data = [124 121 127 151 121 107 109]
data[0] = 124
data[2] = 127
data[6] = 109

M =
138  136  140  138  128  142
127  118  110  128  118  130
121  118  116  120  129  118
133  130  120  136  114  139
137  138  136  138  122  141
124  110  104  124  120  125
M[0][0] = 138
M[3][0] = 133
M[:, 0] = [138, 127, 121, 133, 137, 124]
M[4][2] = 136
M[2][1] = 118
M[4][1] = 138
M[3][5] = 139
M[1][2] = 110
M[1][4] = 118

grid =
array([108, 128, 108, 142, 140, 131, 127, 122, 137, 131, 146, 153, 124,
       139])
grid[0] = 108
grid[2] = 108
grid[1] = 128
grid[12] = 124
grid[13] = 139

m = 135,116,147,100,133,143
m[0]: 135
m[2]: 147
m[1]: 116
m[3]: 100

A = [[130, 127, 122, 135, 126, 158, 128, 126, 127, 120, 127, 119, 128], [120, 122, 123, 134, 116, 135, 121, 123, 122, 112, 123, 110, 123], [127, 132, 119, 135, 137, 123, 130, 132, 132, 130, 133, 120, 132], [137, 133, 132, 146, 120, 114, 137, 120, 132, 116, 130, 123, 132], [123, 125, 130, 132, 127, 145, 127, 129, 123, 146, 124, 130, 122], [126, 123, 121, 142, 134, 118, 123, 133, 124, 153, 125, 118, 125], [124, 124, 136, 147, 125, 126, 122, 126, 125, 120, 126, 143, 126], [129, 129, 130, 114, 117, 123, 134, 122, 126, 129, 124, 119, 126]]
Rows and columns are counted from 0.
(0, 0) = 130
(6, 11) = 143
(7, 9) = 129
(2, 2) = 119
(1, 7) = 123
(3, 9) = 116
(2, 8) = 132
(4, 8) = 123
(0, 4) = 126
(7, 2) = 130
(0, 6) = 128
(6, 9) = 120
(7, 3) = 114
(5, 6) = 123
(5, 5) = 118
(2, 0) = 127
(7, 12) = 126
(5, 8) = 124
(1, 6) = 121
(7, 10) = 124
(6, 3) = 147
(4, 9) = 146
(7, 4) = 117
(3, 12) = 132
(6, 5) = 126
(5, 9) = 153
(1, 9) = 112
(3, 4) = 120
(5, 3) = 142
(5, 11) = 118

W =
[[117 127 133 115 127 129 105 131 130 120 130 135 105 124 133]
 [128 129 133 115 127 129 116 131 135 131 123 124 111 125 128]
 [117 132 133 138 127 130 116 127 130 137 123 135 140 124 124]
 [136 127 124 138 127 129 138 131 130 131 130 121 140 131 126]
 [136 115 126 115 127 127 132 132 130 103 135 124 111 131 135]
 [128 132 133 115 127 130 116 131 135 137 123 124 111 125 128]]
W[0][0] => 117
W[5][11] => 124
W[4][10] => 135
W[2][10] => 123
W[:, 14] => [133, 128, 124, 126, 135, 128]
W[:, 5] => [129, 129, 130, 129, 127, 130]
W[3][6] => 138
W[0] => [117, 127, 133, 115, 127, 129, 105, 131, 130, 120, 130, 135, 105, 124, 133]
W[4][1] => 115
W[5][1] => 132
W[2][7] => 127
W[5][6] => 116
W[1][3] => 115
W[1][7] => 131
W[3][1] => 127
W[3][0] => 136
W[1] => [128, 129, 133, 115, 127, 129, 116, 131, 135, 131, 123, 124, 111, 125, 128]
W[5][2] => 133
W[3][4] => 127
W[1][13] => 125
W[0][13] => 124
W[5][12] => 111
W[0][3] => 115
W[4][9] => 103
W[1][9] => 131
W[0][9] => 120
W[:, 11] => [135, 124, 135, 121, 124, 124]
W[1][11] => 124
W[5] => [128, 132, 133, 115, 127, 130, 116, 131, 135, 137, 123, 124, 111, 125, 128]
W[2][12] => 140
W[4][13] => 131

arr = [124 131 104 132 130 131]
arr[0]: 124
arr[2]: 104
arr[1]: 131

X =
[[134 126 135 121 128 134 121]
 [121 125 140 120 131 112 117]
 [129 117 121 130 137 130 130]
 [113 110 140 137 107 136 130]
 [132 127 128 128 125 129 128]
 [127 123 123 129 135 131 129]
 [130 126 127 127 126 128 127]
 [137 139 141 127 106 110 130]
 [129 125 125 126 126 126 127]
 [124 143 123 144 123 128 135]
 [129 128 127 125 125 128 126]
 [126 124 109 119 115 136 131]
 [129 144 121 121 138 123 123]
 [131 124 144 111 129 140 118]
 [130 127 128 127 126 128 127]]
X[0][0] -> 134
X[11] -> [126, 124, 109, 119, 115, 136, 131]
X[3][6] -> 130
X[0][5] -> 134
X[7][5] -> 110
X[12] -> [129, 144, 121, 121, 138, 123, 123]
X[11][3] -> 119
X[:, 2] -> [135, 140, 121, 140, 128, 123, 127, 141, 125, 123, 127, 109, 121, 144, 128]
X[9] -> [124, 143, 123, 144, 123, 128, 135]
X[:, 3] -> [121, 120, 130, 137, 128, 129, 127, 127, 126, 144, 125, 119, 121, 111, 127]
X[6][2] -> 127
X[:, 5] -> [134, 112, 130, 136, 129, 131, 128, 110, 126, 128, 128, 136, 123, 140, 128]
X[11][5] -> 136
X[:, 4] -> [128, 131, 137, 107, 125, 135, 126, 106, 126, 123, 125, 115, 138, 129, 126]
X[3][3] -> 137
X[0][6] -> 121
X[0][1] -> 126
X[11][4] -> 115
X[:, 1] -> [126, 125, 117, 110, 127, 123, 126, 139, 125, 143, 128, 124, 144, 124, 127]
X[9][0] -> 124
X[8][4] -> 126
X[3][0] -> 113
X[12][0] -> 129
X[4] -> [132, 127, 128, 128, 125, 129, 128]
X[13][0] -> 131
X[13][6] -> 118
X[14] -> [130, 127, 128, 127, 126, 128, 127]
X[4][2] -> 128
X[5][2] -> 123
X[14][3] -> 127
X[2][2] -> 121
X[4][6] -> 128
X[8][0] -> 129
